One turning vector, and how many ticks it has turned:
The counts run from 0 to 249.
[131  94 110 166 160 120 117 136  96  95 145 122 175  99 106 159 120 110
 114 103 190  51 128 113 138 102 122 108 109 152 151 125 118  96 116 108
 122 152 163 101 149 142 111 133 151  79 134 160 104 131 154 106 144 155
 129 163 124 125 152 115  98 138 131 126  96  85  49 142 125 129 131 136
  96 107 150  77 134 134 138]
99
[141  90  89 143 135 140 137 122  84  86 130 114 179 124 112 148 133 147
 126 113 156  33 133  97 119 139 149 105 108 147 165 126 144 134 122  94
 137 131 125  69 171 173 138 122 146 108 110 128  97 132 165  91 127 130
 117 138 138 121 139  98  99 100 118 126  99 115  93 131 148 150  86 113
  82 147 156 100 132 131 151]
17
[151  96  74 149 167 130 128 130  62  80 128 110 186 108 102 145 140 148
 122 123 193  39 129  83 125 120 133 144 116 130 145 121 138 135 131 119
 140 159 130  89 135 167 124 137 139 111 118 117 111 152 147 107 144 119
 113 142 124 107 163  90 118 108 132 122 102 114  88 152 140 145  88 110
 105 121 160  93 154 133 133]
173
[160 123  85 163 149 131 110 127  67  96 120 109 175  90  94 157 120 137
 126 129 148  44 152 102 131 145 113 105 143 162 134 115 134 104  99  95
 143 132 131  77 136 147 111 160 116 101 116 134  76 152 143 123 138 162
 124 142 126 115 160 134  81 108 147 145 109 130  97 133 140 134 129 106
  80 131 159  88 142 128 164]
74
[122 105  76 167 154 104 104 156  96  96 132 133 166  97  95 164 117 136
 141 100 173  38 135  93 133 111 115 116 118 144 134 110 130  71 116 106
 110 159 164  81 148 114 101 121 139  98 126 129  80 158 141 109 129 131
 130 140 121 137 161 131  93 131 139 114 128  97  65 106 129 138 126 106
  95 115 176 102 144 131 152]
107
[169  93  98 154 166 136  91 112  73 110 125 110 169  94 103 146 132 116
 148 116 149  39 125 106 114 117 140  91 114 161 134 126 138  99 128 111
 147 121 129  79 141 138  86 137 140  98  94 111 108 152 129  84 123 149
 129 123 130 114 165 143  85 103 141 125 117 125  97 140 128 132  94 137
  90 149 143  77 149  94 138]
45
[162  92 103 151 139 142 137 105  81  94 129  97 173  94 124 154 123 120
 133 123 143  39 132 114 107 141 128  97  94 158 158 133 136 102 117  82
 150 146 127  82 166 152 115 115 126  91 113 145  89 125 157  93 147 160
 130 135 139 114 145 117 108 101 119 132  91 122  94 133 137 142 118 126
  64 162 154  93 131 111 141]
54
[137  91  84 179 139 116 110 135  92 105 124 119 167 111  81 176 127 135
 154 109 133  34 129 104 109 138 135 104 122 146 139  94 144 107 128 104
 125 114 160  82 144 141 109 120 144 119 114 107  77 162 165  86 143 132
 144 110 120 138 151 128  87  87 121 136 113  98  84 140 140 126 105 135
  99 138 156  97 145 113 134]
242
[141 104 104 167 136 121 103 120  94  88 134 107 169  92 107 153  96 113
 129 113 144  54 142 129 106 126 141  81 112 153 148 112 138  71 126 110
 133 104 148  81 146 156 105 133 147  94 110 153  99 141 152 113 116 167
 119 133 120 123 135 136  83 104 138 132 100 108  79 115 125 126 119 111
  73 145 158  68 140  98 147]
64
[164 100 102 175 152 125 137 115  72  86 134  91 164  87 127 145 102 125
 115 113 160  59 135  98 125 129 111 103 110 159 138 125 130  84 109  92
 141 177 144  94 157 150 108 121 119  94 118 168 102 127 136 113 151 158
 135 152 135  98 149 122 101 137 116 136 102 105  91 146 143 139 128 126
  85 133 165  76 144 129 144]
92
[135  78  98 184 148 111 112 119  98  84 125  97 166  81 100 164 111 128
 154 100 157  47 124 101 108 122 119 112 103 146 124 104 127 101 120 114
 128 150 169  89 127 130 110  92 134 105 115 125  79 141 157  92 146 129
 136 124 139 108 172 114 102 106 117 136 116 100  81 151 147 135 126 136
  97 138 146  82 153 107 131]
87
[144  99  83 164 144 123 102 130  91 115 116 111 171 101  78 151 128 134
 119 111 148  41 147 112 114 144 148  95 143 147 154 103 136 104 130 103
 141 104 149  77 154 141 113 126 153 106 116 124  96 156 153  87 126 156
 118 123 111 131 152 131  75  98 115 135 104 113  92 136 139 135  96 117
  89 161 167  89 141  99 126]
239
[143 100  96 155 163 129 115 136  71 112 151 125 162 105  78 163 141 132
 143 118 165  45 133  96 109 126 139 110 132 148 154 103 146 124 124  98
 127 111 155  87 154 159 111 163 149 102 124 126  99 146 151 109 145 125
 120 148 124 139 122 127  86 114 148 143  62 104  76 137 121 130 105 135
  83 113 167  71 149 130 146]
233
[161  96 106 150 168 119 118 127  84 112 145 122 181 100  95 161 159 137
 147 122 164  52 118 101 107 108 127 122 130 167 144 124 142 129 120 109
 139 131 158  99 139 157 101 157 144  94 133 119 106 151 154  88 154 143
 122 151 127 121 155 110  84 104 164 136  96 101  62 173 137 132 106 141
  88 122 144  91 149 113 137]
40
[129 106  76 164 134 108 102 108  87  69 128 109 189  79 108 147 111 126
 137 118 167  48 143 107  97 122 122 111  97 141 132 127 135  65 132 152
 140 141 138  87 112 127  92 107 129 106 115 117 103 130 133 108 114 159
 125 125 121 101 171 139  94 116 128 121 130 112  89 144 123 136 108 118
 102 128 145  69 152 108 135]
123
[107  88  71 154 133 110 110 139  96  93 126 119 167  95 100 169 119 126
 133 120 173  34 125  99 114 136 130 127  75 116 141 110 145  80 143 121
 110 165 144  90 150 140 112  94 154 102 115 123  78 152 153  97 127 110
 135 121 102 139 153 122 126 106 114 113 102 111  69 119 126 155 123 114
 115 107 153  92 138 119 133]
146
[141 112  90 162 157 129 113 140  75  99 126 118 181  95  84 173 143 145
 138 108 174  40 147  96 119 133 104 116 139 159 134 104 121 134 117 113
 127 136 161  85 117 144 124 152 128 101 121 122  76 152 168 113 151 142
 111 147 146 114 160 120  87 102 141 153 108 114  91 165 137 126 129 123
  87 130 148  90 149 126 137]
77
[124 101  84 166 123 104 120 107  83  78 129 125 206  89 111 161 127 115
 127 123 165  60 156 118 112 130 132 109  86 152 145 132 125  81 128 152
 139 158 136 103 124 143 101 114 138 100 137 133  99 137 131  98 125 168
 130 138 106 129 173 126  81 110 144 134 128  93  72 165 126 137 128 135
  97 110 132  68 130 105 144]
120
[172  89 112 141 172 129 102 127  67 123 126 114 182  95 110 138 143 118
 135 118 162  41 136 111 119 122 139 101 121 164 138 126 145 107 126 111
 149 140 138  84 151 147  89 140 147  91 108 130 115 150 132  82 133 169
 119 129 124 124 161 135  82 107 144 132 114 115  84 148 133 137  87 145
  75 157 145  83 148  92 130]
44
[126 108  78 160 152 111 123 132  79  90 135 110 207 109 111 141 121 122
 109 127 166  60 149 100  96 147 149 121 105 149 148 107 153  76 148 141
 147 146 140 101 132 177  97 131 144  98 136 139 125 139 113 115 120 170
 115 149  97 129 144 138  85 124 139 135 113 111  82 140 118 150  97 117
 116  87 167  72 140 128 141]
159
[126 102  58 158 129 122 134 136  83  90 129 113 181  98 113 156 110 123
 122 137 149  47 137 102 116 158 135 120  76 132 148 127 156  63 132 108
 128 172 124  80 160 168 106 109 122 106 124 130  88 145 122 106 130 126
 145 124 102 149 142 127 109 113 126 127 101 121  84 119 127 161 129 117
 115 102 162  79 133 127 153]
149
[141  91  84 171 151 116 121 147  83 124 133 110 166 109 101 164 136 145
 148 122 123  43 132  95 114 152 125  99 120 161 134  95 146  97 114  85
 128 150 165  84 150 143  93 133 126 107 117 128  94 162 143  90 143 136
 148 131 121 145 151 141  80 108 127 153 118  99  89 133 144 132 105 157
  94 127 171 100 153 116 152]
244
[137  98  78 148 157 111 112 151  91 111 128 134 173 110 103 143 145 140
 152 124 161  36 130  89  97 115 132 135 129 146 144 101 158  95 129 111
 135 127 164  81 143 146  84 135 136 116 125  99 116 169 148  89 137 137
 132 119 110 128 152 124 100  93 153 120 111 104  81 138 129 139  74 116
  99 136 179 115 169 115 128]
203
[134 110 103 167 150 104 112 151  91 107 132 115 160  88 112 163 118 133
 147 125 145  52 139 100 116 124 114 115 129 163 138  91 142  85 108  84
 131 138 169  85 153 151  93 156 126  99 124 148  79 169 146 121 148 144
 136 135 113 142 155 127  94 111 157 145 112  97  67 127 132 128 138 121
  78 118 174  90 152 117 153]
70
[153  76 109 159 156 124 131 129  88 117 134 109 162  98 127 161 132 120
 152 121 141  36 122  98 116 132 117 107  88 164 142 111 142  99 117  74
 132 162 150  96 163 146 102 122 129  97 120 141  99 150 147  83 164 137
 138 138 135 136 147 120 114 110 138 134  98 109  81 138 139 147 121 150
  73 150 153 100 148 112 141]
51
[118 106  78 159 123 107 124 136  98  97 125 129 172  96 111 174 116 128
 133 114 163  47 134 107 138 128 111 117 102 147 149 124 122  79 108  93
 114 167 142  86 157 138 110 121 131 102 125 137  64 159 144  99 132 139
 152 126 108 151 158 124 104 118 135 126 123  96  56 123 138 140 139 118
 102 112 153  95 125 123 159]
109
[159  92  94 139 148 130 142 132  76 101 129 107 176 127 123 143 133 142
 122 125 148  37 129  94 135 135 138 114 106 154 160 119 151 110 114  71
 140 158 124  83 181 178 115 140 146  97 115 140 109 155 136  84 140 139
 133 135 124 133 146 103 101 111 126 128 106 100  83 126 143 161  96 130
  80 140 172 110 138 121 153]
14
[140  84  90 141 138 134 132 115  73  93 131 122 195 109 113 162 146 135
 160 134 159  40 133 104  87 125 125 119  97 146 156 115 144 145 129 127
 140 137 141  94 126 170 119 125 137 113 119 112 102 143 171  95 151 119
 125 135 128 115 153 101 108  74 146 136  88 106  93 166 137 131  96 143
  80 138 151  93 159 124 133]
213
[135  86  87 173 150 106 118 149  94 114 125 118 172 114  93 173 141 141
 149 111 133  45 133  94 108 143 123 111 124 151 143  88 147 109 116  95
 125 137 163  85 145 143 107 116 135 106 127 124  84 167 168  78 156 135
 130 117 113 143 155 124  79  98 119 144 111  92  84 142 152 140 103 150
  90 137 162 108 143 107 138]
243
[123  93  80 154 138 122 138 123  91  85 156 136 174 113  94 157 135 143
 140 132 176  51 122 111  90 119 149 120 113 152 179 124 152 105 134 125
 133 111 145  85 157 174 116 128 140 112 140 106 107 139 157 108 128 131
 131 134 115 130 124  99 100 102 140 126  67 102  54 155 133 133  92 117
 108 110 162  86 140 128 144]
194
[155 114  79 144 158 118 137 124  69  90 116  97 185 101 125 134 119 130
 102 140 170  48 121  99 127 128 129 155 122 138 152 120 161 103 124 103
 154 177 119  89 145 178 104 125 127 113 120 135 111 170 129 101 141 149
 142 134  91 114 167  98 117 111 130 127 120 105  75 154 147 151  96 115
 107 110 174  90 141 130 141]
169
[107 103  61 165 139 115 131 136  89  82 147 123 191 114 100 155 149 150
 121 125 181  50 147  81  92 149 132 127 103 133 143 105 141  96 145 142
 131 149 152  86 132 160 114 120 129 106 145 119 104 126 140 134 146 134
 107 159 124 122 131 115  99 118 133 139  92 115  71 141 126 153 109 103
 113  97 175  91 148 149 143]
155
[123  93  66 146 141 127 132 124  87  81 154 134 165 109  95 150 134 154
 143 126 166  46 128  98  88 116 150 117 114 153 165 124 149  91 131 126
 135 113 141  78 154 166 110 134 133 112 134  96 108 126 139 119 118 120
 119 143 130 119 115 112  88 113 140 125  72 114  75 143 131 139  87  99
 104 113 176  85 142 137 153]
193
[131 111  52 155 133 131 144 132  76  78 121 113 188  98 112 146 121 138
 105 133 168  49 160  91 106 166 133 118 100 131 153 120 140  85 128 110
 143 174 123  78 161 154 125 113 117  97 137 140  94 134 127 114 139 153
 110 140 114 121 139 123 107 118 117 125  97 129  93 122 134 164 110  98
 103 128 168  97 140 136 139]
151
[154  98  74 141 150 140 128 113  57  98 127 116 184 111 113 150 148 144
 153 138 153  26 140  91 100 131 115 117 109 151 145 111 145 123 117 111
 143 134 125  71 129 162 103 138 115 114 109 105 108 142 146 102 133 128
 112 135 137  98 145 119 101  94 155 126  97 129 117 144 135 132  85 124
  85 137 169  94 170 130 145]
211
[132 106  99 173 144 113  91 136  99  89 133 113 153  93 101 155 104 133
 153 111 142  45 129 101  97 117 123  95 126 155 124  97 140  75 120 114
 128 100 174  70 137 131  98 140 137 105 112 130  87 147 156 125 122 138
 118 133 126 120 146 131  92 106 135 135 107 112  74 110 127 126 119 102
  79 126 174  85 158 114 145]
67
[166 115  87 148 157 134 113 117  68  94 147 116 166  93  96 144 137 148
 149 126 159  49 132  95  94 110 127 113 152 166 142 127 142 115 111 106
 154 113 142  82 138 156 102 160 126 106 114 106  98 141 137 108 138 149
 122 145 135  95 143 114  83 106 159 137  93 124  84 168 142 128  92 110
  89 134 160  89 147 129 152]
37
[121  75  80 153 154 114 133 132  92  89 135 112 164 107 109 137 128 138
 138 108 168  51 117  83  94 118 151 132  92 136 147 108 145  94 131 120
 126 155 168  80 174 146 111  92 145 109 135 125 107 139 143  77 127 107
 117 121 129 129 151 102 108 113 122 111  96  98  80 130 132 157  78 122
 102 132 159 105 172 114 132]
184
[128 118  65 156 121 124 125 129  86  68 119 132 193  89 102 168 118 138
 113 120 174  43 158 117 129 142 112 111 114 144 151 136 123  96 111 108
 136 157 125  73 138 135 130 115 128 102 124 121  65 145 154 107 123 157
 128 128 123 118 163 122  89 120 125 128 118 118  83 139 143 148 127 102
  92 134 152  95 123 134 158]
113
[139  77 108 153 145 109 118 107  92  84 145 103 154 102 105 153 106 121
 165 120 137  52 110 108  89 111 142 112  95 147 139  96 154  93 133 106
 125 119 163  87 158 155 101 120 143 113 114 131 102 144 156  98 127 103
 129 118 124 118 140 111 115  96 144 129  82 102  86 125 125 129 100 142
  90 131 162  72 172 101 132]
223
[158  98 110 144 170 124 112 125  75 121 144 123 173 100  99 157 155 131
 156 120 156  47 124 110 112 112 127 108 114 168 144 123 147 112 123 111
 138 125 144  99 136 157  89 165 145 102 115 113 112 154 133  90 144 147
 134 140 127 128 156 128  73 101 165 137 101 105  73 165 131 125 104 158
  92 115 140  77 148 107 151]
41
[137  80  95 183 155 108 118 127  91  86 135  97 169  83 106 163 118 131
 144 100 157  47 124  91 115 126 110 120 103 155 125 106 126 100 118 111
 130 167 179 100 137 126 104 104 125 100 124 138  88 142 151  99 151 134
 135 139 147 109 167 116 104 125 113 148 118  97  83 148 143 142 124 148
  88 137 165  87 163 110 134]
88
[152  93  86 170 132 123 136 125  82 101 120  94 183 103 111 169 121 129
 135 126 111  45 136 113 116 157 127 106 117 157 157 108 146  99 111  88
 146 145 141  86 149 162 107 119 124 111 126 131  88 154 149  86 145 165
 151 126 112 129 157 125  81  96 119 154 112  97  90 149 155 138 114 142
  90 148 154  93 135 113 149]
246
